0: (-1.01 -0.80 -1.23 -1.68 -0.43 -1.29 -0.89 -0.91 -1.07 -1.45 -0.53 -1.34 -1.04 -0.71 -1.21 -0.32 -0.65 -0.98 -0.79 -1.45 -0.48 -1.05 -1.08 -1.13)
1: (0.87 0.49 0.78 -0.59 -0.18 0.57 -0.69 -1.35 0.52 1.32 -0.21 -0.55 0.16 0.99 0.93 1.91 0.80 1.74 -2.08 -0.50 0.16 0.96 1.24 -0.22)
2: (-0.41 1.78 0.08 0.07 -0.47 -0.06 -2.07 0.47 -0.94 -0.69 -0.56 -1.77 -0.53 -0.49 -0.01 -1.96 0.53 1.01 0.66 0.25 -1.59 0.77 -0.25 -1.78)
3: (-0.05 -1.18 0.01 1.04 0.31 -1.38 1.43 0.11 -0.31 -1.96 -0.80 1.32 -0.88 -0.22 0.50 1.24 0.40 -0.06 1.06 -1.05 0.44 -0.80 1.23 1.18)
4: (-0.42 -0.78 -0.36 -1.63 -2.81 0.29 -0.61 0.09 -0.92 1.11 -0.84 -0.99 -1.48 0.27 -0.91 -0.34 1.39 -0.05 -0.75 -0.08 1.91 1.48 -0.79 -0.08)
5: (1.52 -0.48 -0.02 0.19 -0.04 -1.18 -1.16 1.54 1.14 0.69 -0.07 1.03 -0.12 0.88 1.57 1.14 0.32 0.86 1.68 0.29 0.38 -0.43 0.02 1.74)
6: (-0.35 -1.11 1.83 -0.19 0.01 -0.96 0.29 -0.25 -0.01 1.48 -1.78 -0.54 0.65 0.35 0.80 1.25 1.39 0.00 -0.30 -0.20 -1.24 -0.45 2.01 -0.04)
7: (-0.88 -0.87 -0.22 0.68 -0.20 -0.75 -1.50 -1.16 -1.44 -2.16 1.39 1.20 0.07 0.28 -1.16 -1.80 0.59 -0.61 0.48 -0.87 0.06 0.19 1.24 -0.15)
8: (0.49 0.29 0.07 -1.65 0.78 0.23 -0.93 1.76 -0.13 0.13 -2.24 -1.95 -1.47 -0.45 0.27 -0.10 -0.19 -0.58 -0.72 0.67 0.57 0.56 -1.13 -0.93)
9: (0.66 0.04 -0.18 -0.42 -0.67 1.02 1.42 0.43 0.62 1.33 1.92 0.04 2.54 -0.05 0.51 1.30 -0.78 0.65 0.46 1.03 0.62 -0.25 -0.69 1.48)
10: (0.64 -1.39 -1.35 -0.18 -0.06 0.06 -1.77 -1.00 0.95 -0.63 -0.81 -1.01 -1.33 0.44 -0.77 -2.32 0.37 0.86 -0.50 -0.25 0.51 -0.78 0.03 -1.88)
11: (0.48 -0.71 -0.05 -0.61 -1.60 -0.37 0.60 0.16 -1.22 -0.45 1.58 -0.94 0.50 -1.53 0.35 -0.57 -1.97 -1.39 -1.79 -0.12 1.51 -0.67 -0.11 0.83)
12: (-0.58 -0.61 -0.12 -0.67 -0.62 0.54 -1.52 0.25 -0.57 -0.35 -2.31 -0.49 -2.70 0.70 -0.76 -0.99 1.48 0.26 -0.63 0.49 0.33 0.28 0.10 -1.45)
13: (0.11 1.88 0.46 -0.99 0.98 -0.46 1.29 0.06 0.37 0.06 -0.53 -0.22 -0.39 -0.61 0.31 1.70 -0.99 0.48 -0.10 -0.33 -0.56 2.58 -0.97 1.46)
14: (-1.01 0.93 -0.28 0.04 0.72 -0.61 -0.71 -0.01 -0.77 1.36 1.63 -0.44 0.56 -0.35 -2.30 -1.83 -0.87 -2.26 -1.75 0.14 0.23 -0.02 -0.24 -0.30)
15: (-0.92 -1.24 -0.26 -0.75 -1.08 -1.25 0.02 -0.18 -1.26 -0.95 -0.67 -0.84 -1.41 -0.68 -0.16 -0.98 -0.40 -1.80 -2.44 -0.89 0.19 -0.87 -0.97 -1.09)
16: (0.71 -0.32 -1.17 -2.15 0.17 -0.28 0.05 -0.19 -0.07 -1.12 -1.47 -1.19 -1.23 -0.26 0.08 1.64 -1.23 -0.60 -1.47 1.04 0.64 -0.55 -0.98 -0.18)
17: (-0.52 -0.27 2.42 0.72 0.55 -0.40 0.38 -1.21 -1.10 -1.70 -1.41 -1.50 -0.93 0.16 0.81 -0.05 -1.35 0.70 1.26 0.75 -0.54 0.54 -0.50 -0.60)
18: (-0.87 -1.27 0.90 0.28 -1.93 0.39 -0.91 -0.73 -0.78 -1.15 -0.61 -0.99 -1.46 1.29 1.54 0.00 1.61 0.43 -1.86 -0.46 -0.16 -0.80 -0.80 0.45)
19: (-1.89 -0.72 -1.20 -0.35 0.17 0.92 -0.29 0.18 0.08 0.69 1.32 0.08 0.73 0.45 -0.52 0.35 1.62 1.46 0.47 1.64 -1.50 0.73 0.30 -0.21)
20: (-0.51 0.84 1.41 -0.45 0.36 -1.54 0.27 -0.74 -2.32 0.84 -1.65 -1.36 -0.17 -1.23 -0.69 -0.11 -0.60 -1.30 -1.17 -1.08 -0.71 -1.63 0.35 -0.44)
21: (-0.73 2.93 -1.01 -0.81 -0.25 -0.46 -0.53 1.20 0.26 0.45 0.60 -1.48 0.52 0.41 0.36 -0.24 2.30 0.11 -0.06 -0.23 -1.37 0.76 0.20 -0.27)
22: (-0.68 0.66 0.29 0.69 -2.67 0.53 2.22 -1.64 -1.97 1.14 -1.51 -0.44 1.37 -0.43 -0.28 0.88 -0.79 0.93 0.76 0.23 0.06 0.53 -0.27 0.56)
23: (1.61 -0.83 -0.08 -2.63 -0.45 -0.88 -0.38 -0.90 1.81 0.51 -0.29 -0.56 0.09 -0.65 1.44 -1.10 0.21 0.49 1.18 -0.33 0.14 0.14 0.38 -0.42)
24: (0.74 0.18 -0.03 -0.09 0.55 1.53 1.36 -0.12 1.17 1.33 -0.05 -0.12 1.06 0.64 0.11 2.18 0.43 1.38 1.85 0.98 0.54 0.17 -0.05 1.41)
25: (0.46 0.62 0.28 -0.77 -0.36 1.23 0.06 1.28 -1.24 1.08 0.02 -1.16 0.20 -1.58 1.00 0.21 0.73 1.00 0.32 0.86 0.99 2.54 -0.01 -0.18)
26: (1.47 0.82 0.52 0.08 1.79 1.57 0.21 0.60 1.81 1.91 -0.13 -0.09 0.00 0.99 0.48 0.35 0.21 1.30 -0.04 1.36 1.23 -0.18 -0.22 0.53)
27: (1.07 0.41 0.67 1.13 0.87 1.58 0.12 0.94 0.83 1.90 0.44 1.16 0.60 0.91 0.90 0.52 0.57 0.89 1.75 1.55 0.66 -0.28 0.69 0.30)
28: (0.32 -1.73 -1.33 -0.22 -0.99 -1.14 -0.81 -0.86 -0.03 -1.10 0.43 -0.45 -0.98 0.69 -2.44 -1.04 0.49 -0.07 -2.10 -1.32 0.65 -1.13 -0.45 0.16)
29: (-0.41 -1.24 -1.18 0.12 -0.95 -0.85 -1.61 -0.26 -1.30 -1.05 0.46 -0.23 -0.80 -0.44 -1.50 -2.10 -0.70 -1.48 -1.05 -1.17 0.00 -0.33 0.12 -1.80)
30: (0.15 0.78 0.85 1.08 1.64 0.48 0.62 1.12 1.25 0.42 0.37 1.00 0.33 0.89 0.93 0.89 -0.38 1.39 1.85 0.88 -0.30 0.90 0.71 0.70)
31: (0.60 -0.34 -0.29 -0.75 -0.07 -1.28 -1.14 -0.33 -1.00 -0.84 -1.22 -0.98 -1.99 -1.09 0.56 -0.20 -1.67 -2.14 -0.86 -1.36 0.29 -0.53 -1.25 -0.72)
32: (0.07 1.88 -0.88 0.42 0.76 -0.20 -0.64 -0.51 -0.39 0.72 2.05 0.28 2.38 -1.35 1.10 0.26 -0.29 0.24 1.39 -0.08 -0.83 0.99 -0.16 0.30)
33: (1.86 -0.54 1.18 0.88 2.55 1.00 -0.30 0.28 0.02 1.14 -0.47 1.33 0.20 -0.61 0.29 0.74 -0.94 -0.05 1.49 0.17 1.22 -0.42 0.14 0.09)
34: (-0.41 -1.28 -1.57 -1.24 -1.01 -1.68 -0.74 -1.06 -0.74 -1.44 -0.64 -0.81 -1.52 -0.36 -1.41 -0.38 -0.81 -1.03 -0.56 -1.34 -0.35 -0.97 -0.34 -1.18)
35: (-0.19 -1.07 -0.23 0.47 -0.70 -0.71 0.02 1.12 -0.50 -0.86 2.36 0.13 1.87 -1.80 -0.10 -0.59 -1.00 -1.50 -0.63 -0.08 -0.22 0.75 0.49 0.04)
36: (-1.48 -1.10 -1.44 -0.08 -1.02 -0.33 0.32 0.58 -2.48 -0.14 -0.40 -1.48 -1.15 -0.66 -1.46 0.11 -0.93 -1.77 -0.04 -0.38 1.59 -0.56 -0.30 -0.16)
37: (1.36 0.68 0.10 -1.51 0.25 0.99 1.36 -0.52 -0.18 0.48 0.99 -0.72 0.13 -1.04 1.02 1.06 -0.71 -1.04 -0.97 0.80 0.74 1.25 -0.74 2.08)
38: (0.78 0.85 -0.46 2.30 0.06 -0.87 -0.24 -0.34 -1.11 -2.52 0.14 1.17 -1.67 0.88 -0.04 -0.60 0.37 0.75 0.14 -0.71 -0.11 -0.30 1.37 -0.83)
39: (-0.04 1.41 -0.09 -0.01 0.40 0.64 -0.19 0.88 1.70 0.91 1.94 0.13 1.44 2.08 -0.87 -0.96 0.88 1.15 0.83 0.93 0.08 1.33 -0.18 0.27)
40: (-0.95 0.70 -0.66 0.45 0.05 -1.65 0.26 -0.40 0.02 -2.96 0.51 0.67 0.32 -1.19 0.38 0.41 -0.88 -0.78 -1.16 -1.71 -0.38 0.57 -0.34 0.75)
41: (0.30 0.07 0.22 1.44 0.70 -0.16 0.72 1.63 0.29 1.16 -0.07 1.52 -0.34 -0.79 1.83 0.14 -0.21 -0.31 1.46 0.89 -0.49 0.54 1.63 -0.13)
42: (2.61 -0.27 1.72 0.39 -1.61 0.69 -0.54 -0.62 0.26 1.75 -0.83 -0.05 1.15 0.59 -1.01 -2.21 0.84 -0.40 -0.28 -0.19 1.97 -0.52 0.37 0.05)
43: (0.94 0.06 0.03 -1.05 0.26 0.65 -1.05 1.07 -0.11 1.67 0.24 0.30 -0.61 -0.13 -0.67 0.15 0.81 0.29 0.36 2.71 2.21 -0.67 0.59 -0.13)
44: (0.31 0.04 -0.85 -0.22 0.31 -1.19 -1.45 -0.51 -0.86 -1.04 -0.69 -0.93 -0.95 -0.75 -0.89 -1.99 -1.94 -1.42 -0.46 -1.69 0.36 0.98 0.03 -1.41)
45: (-0.46 -0.43 0.10 -0.34 0.65 1.25 -1.75 0.83 0.30 1.04 0.03 -0.21 -0.52 1.36 0.08 -2.35 1.32 1.09 -0.63 1.34 -0.04 -0.67 -0.63 -1.60)
46: (1.33 1.29 0.73 -0.33 1.72 1.18 0.15 1.37 1.18 1.23 -1.41 0.22 -0.35 0.48 0.86 0.77 0.08 0.65 1.22 1.40 1.01 0.44 0.09 0.19)
47: (-0.06 0.69 -1.07 -1.54 0.62 -1.06 -0.22 0.75 0.05 -1.11 -0.20 -1.01 -0.31 -1.28 -0.58 -0.60 -1.22 -1.29 -0.47 1.31 -1.09 1.18 -1.97 -0.84)
48: (-0.91 -0.94 1.47 -0.24 -0.41 -1.87 -0.98 0.76 -1.33 -1.61 -0.85 -0.22 -1.41 -1.29 0.80 -0.73 -0.99 -1.55 -0.36 -0.52 -0.31 -0.21 -0.66 -0.45)
49: (-0.32 1.16 0.59 0.95 -0.72 1.14 -0.14 1.37 1.17 1.15 0.31 0.68 1.28 1.73 0.45 0.18 1.57 1.74 1.60 1.05 -0.07 0.91 0.29 0.02)
50: (-0.88 -1.68 -1.20 0.25 0.00 0.19 -0.46 -1.76 0.31 -2.25 -0.25 -0.11 -1.30 1.16 -0.87 -0.46 0.70 -0.31 -0.46 -0.88 0.79 -0.69 1.10 -1.50)
51: (1.40 0.99 1.63 0.03 1.45 0.23 0.01 -1.51 0.41 -0.78 -0.09 -0.11 0.14 1.04 0.88 0.21 0.80 1.50 -1.11 -0.34 1.41 1.97 -0.58 0.88)
52: (-0.78 -0.86 -2.23 1.21 -0.10 -1.66 0.01 -0.34 0.39 -1.32 0.75 1.11 0.20 0.58 -1.67 0.23 1.27 0.31 0.55 -1.28 0.07 0.04 1.43 -0.02)

(-0.51 0.08 0.05 1.38 -0.61 -1.38 0.16 -0.87 -1.88 -0.27 1.56 1.91 0.43 -0.91 0.70 -0.72 -1.52 -2.03 -0.01 -0.92 -0.67 -0.74 0.66 -0.29) 35 7 40
(1.38 -1.62 -0.10 0.73 -1.36 -1.06 0.34 -0.21 -0.62 -1.28 -0.65 1.58 -1.16 -0.34 -0.84 0.36 -0.88 -0.62 2.25 0.06 1.04 -1.15 0.94 0.64) 3 38 52
(-0.27 -0.26 -0.75 -1.41 -0.64 -0.92 -0.12 -1.47 0.34 -2.20 -0.02 -0.62 -1.17 0.60 -1.88 2.28 0.48 -0.08 -1.16 -0.03 0.02 0.31 -0.99 0.68) 16 28 34
(2.58 0.10 -0.36 0.86 0.91 1.17 0.26 0.57 1.60 0.93 -0.45 0.31 0.12 0.51 -0.11 0.72 -0.12 1.14 0.58 0.67 2.51 0.35 0.08 0.90) 26 46 27
(-1.30 0.24 0.67 -1.15 0.39 1.91 -0.35 0.31 -1.11 1.54 0.93 -1.11 1.15 -0.99 0.31 -0.15 -0.51 -1.00 -1.84 1.00 -0.84 -0.72 -1.11 -0.49) 14 37 11
(-0.16 -1.13 0.39 -1.38 0.61 -1.59 1.01 -1.11 -0.92 -1.03 0.97 -1.27 0.90 -1.17 0.61 0.62 -0.83 -1.00 -1.30 -0.80 0.40 -1.11 -1.47 0.06) 11 15 0
(0.38 1.00 -0.86 -0.88 1.08 1.46 0.48 0.12 0.71 2.85 -0.12 -0.84 1.05 -0.90 -0.56 0.46 -1.30 0.14 -0.37 1.35 0.19 -0.46 0.89 -0.22) 26 46 43
(1.16 0.94 -0.72 -0.17 -1.29 0.39 1.50 -0.29 0.53 0.63 0.03 -0.52 -1.05 1.64 0.71 0.64 1.23 0.17 0.67 1.12 -1.66 -1.84 -1.55 1.76) 24 5 9
(1.38 1.21 -0.04 -0.15 0.82 0.69 0.88 -0.77 1.52 0.76 0.84 -0.42 1.47 0.92 0.06 1.60 0.70 1.28 0.55 0.43 1.44 1.57 -0.61 1.30) 24 26 51
(0.47 1.55 0.43 0.06 -0.05 -0.52 1.87 -0.83 0.89 -1.00 0.27 0.90 0.79 1.50 -1.03 1.04 2.03 1.81 0.16 -1.48 1.00 -0.25 -0.91 0.97) 51 24 52
(0.93 -0.44 -0.83 -1.65 0.45 -1.52 -1.65 -0.40 1.10 -1.19 -0.03 -0.55 0.76 0.94 -0.02 -0.39 1.24 2.01 -0.06 0.34 -0.78 0.37 -0.46 -0.76) 23 10 45
(1.17 1.58 -0.71 1.03 -1.03 1.31 0.09 -0.78 1.71 0.80 0.39 0.75 0.77 1.09 -0.58 0.12 1.60 1.70 1.88 0.14 1.13 0.92 0.80 0.05) 49 39 27
(-0.57 -1.31 -0.66 0.12 0.16 -0.52 0.27 0.13 1.43 -1.18 -0.36 1.95 0.74 1.60 -0.03 0.64 2.19 1.18 0.19 -0.69 -0.59 -0.14 0.55 0.66) 52 3 19
(0.58 0.33 1.39 0.66 1.24 -2.40 0.69 0.07 0.62 -2.06 -0.01 0.73 -0.57 -0.56 1.09 0.60 -1.11 -0.20 0.23 -1.11 0.56 -0.41 0.72 -0.05) 3 40 48
(-0.81 2.51 -0.04 0.46 0.71 0.71 0.88 0.11 -0.82 0.42 -1.63 0.24 -1.01 -1.05 0.50 0.86 -0.41 -0.64 1.23 1.07 -1.18 1.31 0.68 0.97) 13 41 46
(-1.06 -1.53 1.72 -0.73 -1.13 0.26 -0.26 -0.65 -0.96 -0.21 -0.15 1.01 -1.24 -0.21 1.05 0.21 1.17 -0.57 0.15 -1.74 0.14 -2.29 0.92 -0.12) 18 3 6
(-0.30 -0.10 1.38 -0.90 -2.48 -0.37 -0.44 -0.33 -0.47 -0.06 1.59 1.13 0.76 -0.80 -1.40 -0.07 -1.29 -0.42 -0.95 -2.02 -1.54 0.02 0.16 1.21) 35 11 40
(-1.00 0.08 0.90 -2.18 -0.14 0.91 0.90 0.15 -0.29 0.95 -0.78 -2.17 -0.22 -0.45 1.27 0.99 0.43 -0.24 -1.07 0.88 -1.04 0.41 -1.50 -0.25) 8 16 37
(-1.00 -0.66 -0.57 0.75 0.00 -0.76 0.14 -0.74 -2.02 -0.44 0.78 0.78 1.59 -1.59 -0.94 0.06 -2.06 -1.96 0.87 -0.31 -0.86 -0.77 0.15 0.38) 35 40 7
(-1.85 0.72 1.58 0.63 -1.29 -0.76 -0.38 -1.69 -0.29 -2.33 0.98 1.23 -0.12 0.70 -0.20 -0.65 0.72 -0.67 0.07 -1.15 -1.69 0.57 0.19 -0.12) 7 40 38
(-0.26 -0.50 -1.40 -0.48 -0.81 1.70 0.63 -0.78 -1.01 0.95 0.50 -0.48 0.83 -1.55 -1.61 1.40 -0.94 -1.60 1.45 -0.68 0.28 -1.02 0.37 1.49) 36 9 11
(0.85 -1.06 -0.37 0.41 -1.47 -1.93 0.66 -0.83 2.19 -0.03 -0.09 0.01 -0.04 1.53 0.75 0.49 1.41 1.42 0.93 0.64 -1.19 0.05 0.18 0.06) 5 23 49
(0.39 -0.03 1.20 1.79 0.22 -1.56 -0.24 -1.74 -0.40 -1.89 -0.48 0.39 -0.55 -0.33 0.77 -0.87 0.42 -0.48 0.93 -1.92 1.45 -1.30 0.80 0.73) 3 38 7
(1.03 -2.20 -0.29 0.24 -0.59 -1.88 0.83 -1.50 -0.14 -1.38 -1.38 0.68 0.37 0.70 0.58 0.58 -0.48 -1.31 0.52 -1.78 0.65 -1.35 -0.75 0.49) 3 34 31
(0.61 0.72 -0.24 -1.25 -1.50 -1.12 -0.38 0.63 1.29 -0.16 -0.96 -1.70 -0.34 -0.17 -0.53 -0.73 1.08 1.23 -2.26 0.23 -0.75 1.00 0.47 -0.93) 21 8 2
(-2.58 0.09 -0.35 1.53 -0.85 -0.18 2.00 -0.33 0.10 0.05 -0.01 -0.50 0.38 -0.99 -1.41 0.70 0.54 0.04 -1.89 0.11 -0.64 1.22 -0.08 -1.12) 19 22 40
(-0.32 -0.50 0.74 0.25 -1.06 1.89 -0.39 -0.18 1.18 2.22 0.56 0.12 0.43 0.92 0.54 0.00 1.68 -0.79 -1.18 0.06 1.10 -2.25 -1.11 -1.44) 45 42 26
(-0.09 -1.06 1.09 -1.17 -1.28 -0.25 0.64 -1.07 -1.79 -1.35 -0.25 -1.54 -0.97 -0.16 -0.55 -0.98 -0.21 -1.15 -1.76 -1.32 0.31 -0.24 -2.38 0.37) 15 0 31
(0.67 1.61 1.03 0.18 -1.90 1.00 1.55 0.65 0.25 0.39 2.03 -1.41 0.52 0.39 2.17 0.87 0.57 -0.11 -0.34 0.19 -0.29 -0.40 -0.68 1.01) 9 37 21
(2.22 0.52 -1.08 1.34 1.06 1.24 -1.00 -0.16 -0.70 -0.02 1.72 1.45 0.80 -0.63 -0.66 -0.64 -0.38 -0.01 1.06 0.05 1.41 0.24 1.09 0.51) 33 32 27
(-1.41 -0.97 -1.13 1.09 -0.21 0.50 -0.71 0.87 0.39 -0.09 1.32 2.36 -0.26 -0.19 -0.67 0.10 0.17 -0.97 0.20 -0.89 -1.51 1.40 0.29 1.27) 52 35 19
(0.71 0.99 1.55 0.23 0.61 -1.63 -0.65 -0.96 1.42 -1.62 -0.54 0.33 0.03 1.54 1.41 -0.38 0.38 1.10 0.56 -1.38 0.88 1.07 0.40 -0.83) 51 38 23
(0.28 1.12 -0.50 -0.05 0.32 -1.27 0.03 0.01 -0.96 0.54 1.61 0.06 2.18 -0.39 -0.02 -0.30 0.58 1.51 2.61 -1.03 0.35 0.67 0.74 0.45) 32 39 30
(-0.34 -1.22 -1.08 0.36 -0.32 0.33 -1.34 -0.64 0.48 2.14 -0.98 -0.45 -1.46 0.74 0.16 -1.99 1.66 1.50 -0.33 1.01 0.35 0.04 -0.32 -0.70) 45 10 12
(-0.61 -2.07 -0.84 -1.23 -1.96 1.30 0.15 1.48 -0.26 1.07 0.49 -1.26 0.47 -0.74 -0.10 0.12 -0.34 -0.39 -0.50 1.35 -0.97 -0.44 -1.08 -0.68) 19 11 35
(-0.33 -0.61 -0.47 0.27 -0.10 1.16 0.15 -0.23 1.31 -0.83 2.13 0.52 1.09 0.76 0.21 0.22 -1.08 1.24 -1.98 0.28 0.47 0.78 -1.13 1.63) 9 37 39
(-0.24 1.90 -0.02 0.14 0.43 -0.48 -0.39 1.56 -1.26 1.06 0.20 0.27 0.63 -0.36 0.94 -1.06 -1.68 -0.82 0.01 -2.05 1.65 1.50 -1.05 -1.08) 44 25 32
(1.11 0.10 -0.87 1.52 -0.01 1.89 1.00 0.97 0.31 2.32 0.16 0.27 0.54 -0.20 -0.87 -0.43 0.31 0.54 0.64 2.14 0.98 0.08 0.39 1.23) 27 26 24
(0.20 0.03 -1.72 1.61 0.31 -0.67 -0.45 -0.51 0.12 -1.21 0.81 1.82 0.20 0.93 -0.67 -1.06 1.19 1.04 0.84 -1.20 -0.66 -0.50 1.70 -0.93) 52 38 7
(-2.26 -1.94 -0.45 1.15 -1.43 -0.58 0.45 -1.06 0.00 -0.27 2.03 -0.25 -0.04 0.91 -0.85 0.54 0.51 -0.44 -0.83 -1.10 0.21 0.12 1.20 0.58) 52 50 7
(0.04 -1.47 -0.25 1.34 -1.81 -1.91 -0.10 0.84 -0.36 -0.74 1.13 1.13 0.77 0.58 -1.01 0.51 -0.02 -0.89 -0.30 -1.19 -1.11 -0.58 1.86 0.22) 52 35 7
(-0.90 0.72 1.11 1.84 0.50 0.87 1.26 0.73 -0.14 1.62 -0.82 1.71 -0.71 -1.21 0.39 -0.51 0.02 -0.84 0.95 1.20 0.38 -0.11 1.35 -0.88) 41 27 33
(-0.36 0.75 1.75 1.72 0.40 0.42 -0.09 0.53 0.67 1.89 -0.83 0.32 -0.76 0.03 1.99 1.11 -0.02 0.12 0.70 0.42 -0.81 -0.26 1.52 -1.08) 41 27 30
(1.62 1.35 0.06 0.18 0.22 0.84 2.08 0.47 0.39 1.31 -0.49 0.38 0.20 -0.37 -0.29 2.03 0.48 0.05 0.78 1.00 1.48 -0.01 0.16 2.07) 24 46 26
(0.02 0.13 -0.84 -0.17 0.74 1.45 1.01 1.21 0.88 -1.12 -2.58 -1.12 -0.66 -1.25 0.20 0.65 0.58 -0.75 -1.05 -0.79 -0.26 1.03 -0.86 0.04) 8 16 13
(-0.01 -0.50 -1.21 -0.55 0.11 0.28 1.92 0.08 0.99 0.87 1.46 -0.62 0.90 0.67 -0.51 2.35 -0.82 0.22 -0.40 0.76 0.20 0.61 -0.58 1.84) 9 24 37
(0.47 -0.01 0.35 -1.45 0.40 0.08 -1.42 0.76 -0.45 0.34 -2.28 -1.08 -1.81 -0.02 0.20 -1.44 -0.23 -0.18 -0.76 0.60 0.34 -0.20 -1.80 -1.97) 8 12 31
(0.45 -0.84 0.93 -1.00 0.72 1.44 0.19 1.09 0.19 1.65 -1.80 -1.07 -1.44 -0.12 0.89 0.75 -0.64 -0.30 -0.53 1.51 -0.55 -0.71 -1.17 0.63) 8 46 16
(-0.48 -0.46 -0.79 0.52 0.02 1.60 0.43 2.11 -0.30 2.42 -0.50 0.58 -0.69 -0.15 -0.70 0.95 -0.26 -0.94 0.34 1.72 -0.56 0.26 0.99 0.36) 41 27 43
(-0.10 -1.76 0.50 -1.53 0.65 -0.24 1.04 1.40 1.00 -1.03 -0.56 -0.77 -0.22 0.16 -0.46 1.76 0.36 0.90 -0.62 -0.33 -0.42 -1.58 -0.27 0.67) 16 3 6
(1.68 -0.86 1.44 1.98 -0.22 0.44 -0.25 1.05 0.34 0.80 -0.18 -1.03 1.84 -0.44 0.26 0.30 -2.41 0.73 0.30 0.66 0.50 0.21 -1.40 -0.88) 33 9 27
(-0.91 0.67 -1.48 -1.69 1.62 -0.75 0.36 -1.12 0.02 1.91 -0.18 0.30 -0.20 -0.53 1.48 0.15 -0.74 -0.91 -1.08 -0.08 0.62 -0.80 -1.56 -0.67) 16 31 47
(1.44 -0.11 0.54 0.47 -1.34 1.03 0.86 0.71 0.40 0.87 -0.02 -0.75 0.33 0.34 1.27 2.42 0.89 1.25 -0.03 0.43 1.22 0.30 0.96 1.54) 24 1 9
(-1.45 -0.53 0.19 0.07 -0.06 1.28 -0.72 1.24 -0.31 1.35 0.64 -0.42 1.07 -0.61 1.17 -0.18 -1.13 -0.48 0.21 1.78 -2.26 -0.54 -0.50 0.19) 19 41 9
(0.05 0.38 1.48 1.65 -0.09 1.23 0.71 0.51 0.46 1.94 1.06 1.50 0.63 0.63 0.83 0.18 0.79 0.77 1.80 1.06 -0.07 -0.44 1.20 0.66) 27 49 30
(-0.60 0.00 1.47 -1.42 0.64 -1.68 0.10 -0.46 1.00 -1.27 1.17 -0.62 1.22 0.16 1.87 -0.78 0.70 0.85 0.57 -0.70 -0.61 0.27 -0.69 -0.64) 23 51 32
(0.44 0.59 1.78 -0.51 1.28 0.28 0.37 0.51 1.42 0.25 -1.26 -0.51 -0.96 1.66 1.50 1.42 0.48 1.11 0.51 0.60 0.81 0.49 -0.31 1.05) 46 26 30
(-0.57 1.31 -2.68 -0.74 -0.29 1.14 1.31 -1.56 -0.48 0.53 -0.44 -0.65 -1.28 -0.60 -1.34 1.10 -0.64 0.38 0.02 0.47 -1.42 -0.45 -1.57 0.14) 16 47 0
(-0.40 0.68 -0.43 0.00 0.37 0.90 1.58 0.08 1.99 1.11 -0.28 -0.41 -0.26 1.19 0.05 2.00 0.64 1.83 0.68 0.52 -0.64 -0.38 -0.13 1.69) 24 30 26
(-1.11 0.66 0.55 -0.59 -1.53 -1.71 0.16 -1.93 1.17 -2.18 0.90 0.12 1.37 -0.93 0.33 0.49 -0.43 -0.12 -0.15 -1.67 -0.01 0.04 0.31 0.60) 40 35 7
(-0.51 -0.90 0.80 -1.11 0.02 -0.52 -1.50 -0.62 0.70 -0.72 0.33 -1.51 0.15 1.08 -0.45 -1.91 0.31 0.81 -1.96 -0.30 0.71 -0.85 -1.33 -1.88) 10 45 28
(-1.56 1.89 0.32 -1.17 1.44 0.90 0.02 0.16 0.47 0.91 0.94 -0.93 1.30 0.53 0.77 -0.32 0.69 0.51 -0.50 0.76 -1.57 1.15 -1.12 -0.33) 21 19 39
(0.07 -2.18 -1.18 -0.31 0.66 -1.36 0.55 -0.20 -0.98 -1.02 -0.52 0.06 0.28 0.47 -1.66 0.79 0.39 1.80 -0.37 -0.66 -0.30 -1.87 -1.02 0.52) 28 52 3
(-0.79 1.13 -0.99 1.23 -0.97 -2.09 1.24 -0.40 0.23 -0.54 1.09 0.21 1.46 0.56 -0.09 1.10 0.95 0.65 1.84 0.66 0.03 -1.00 1.15 0.59) 52 3 32
(0.30 -0.55 -0.77 -1.36 0.88 0.88 0.09 -0.63 1.92 0.30 -0.24 -0.60 0.88 1.21 -0.76 1.63 0.51 2.41 0.62 0.01 1.06 0.25 0.12 -0.13) 24 26 1
(1.04 2.85 0.51 -0.55 0.82 0.65 -0.03 -0.17 -0.50 1.63 1.02 -0.68 2.07 -0.29 0.99 -0.41 -1.03 -0.27 -0.02 0.95 0.57 1.34 -1.00 -0.16) 32 37 25
(-0.23 1.27 0.31 1.80 0.78 -0.31 -0.30 -0.84 1.43 -0.32 1.76 0.92 2.15 1.01 0.83 -0.86 1.11 1.38 -0.03 -0.09 -0.26 0.49 0.49 -0.54) 39 49 32
(-0.31 0.20 -0.37 -1.69 1.04 0.52 1.06 0.09 -0.07 1.05 -0.25 -1.37 -0.10 0.66 -2.73 1.93 -0.65 -1.34 -0.94 0.25 -0.27 0.12 -1.30 0.92) 16 37 13
(0.98 -0.98 0.14 -0.68 0.53 0.45 -0.12 0.40 -0.11 -1.63 -1.50 0.07 -1.53 0.09 0.88 1.33 0.19 -1.34 0.16 -0.92 0.87 0.63 1.86 0.61) 3 16 50
(-0.74 0.98 0.28 -0.51 0.09 -2.54 -0.41 -1.42 -0.38 -1.89 0.98 -0.29 0.70 0.55 -0.20 -0.02 0.51 0.34 -1.77 -2.29 0.58 -0.54 -0.70 0.25) 40 28 0
(0.85 0.71 -0.79 -1.21 1.33 -0.18 0.19 1.34 1.38 0.14 -0.92 -0.67 0.00 1.68 0.53 -0.26 0.96 1.53 1.32 1.04 1.23 -0.50 0.16 -0.64) 46 26 43
(1.42 -0.70 0.98 1.29 -0.18 -1.64 -0.59 -0.48 0.36 -1.17 -0.31 0.79 -0.87 -0.12 1.89 0.12 -0.98 0.61 1.21 -1.52 1.48 -1.08 0.65 -0.55) 3 38 5
(-0.61 -0.92 -1.52 1.09 0.38 0.18 -1.56 -0.53 -1.32 1.40 1.85 -0.03 -0.02 1.10 -1.65 -1.25 1.82 0.39 -0.37 0.08 -0.61 0.02 0.80 -0.17) 19 7 52
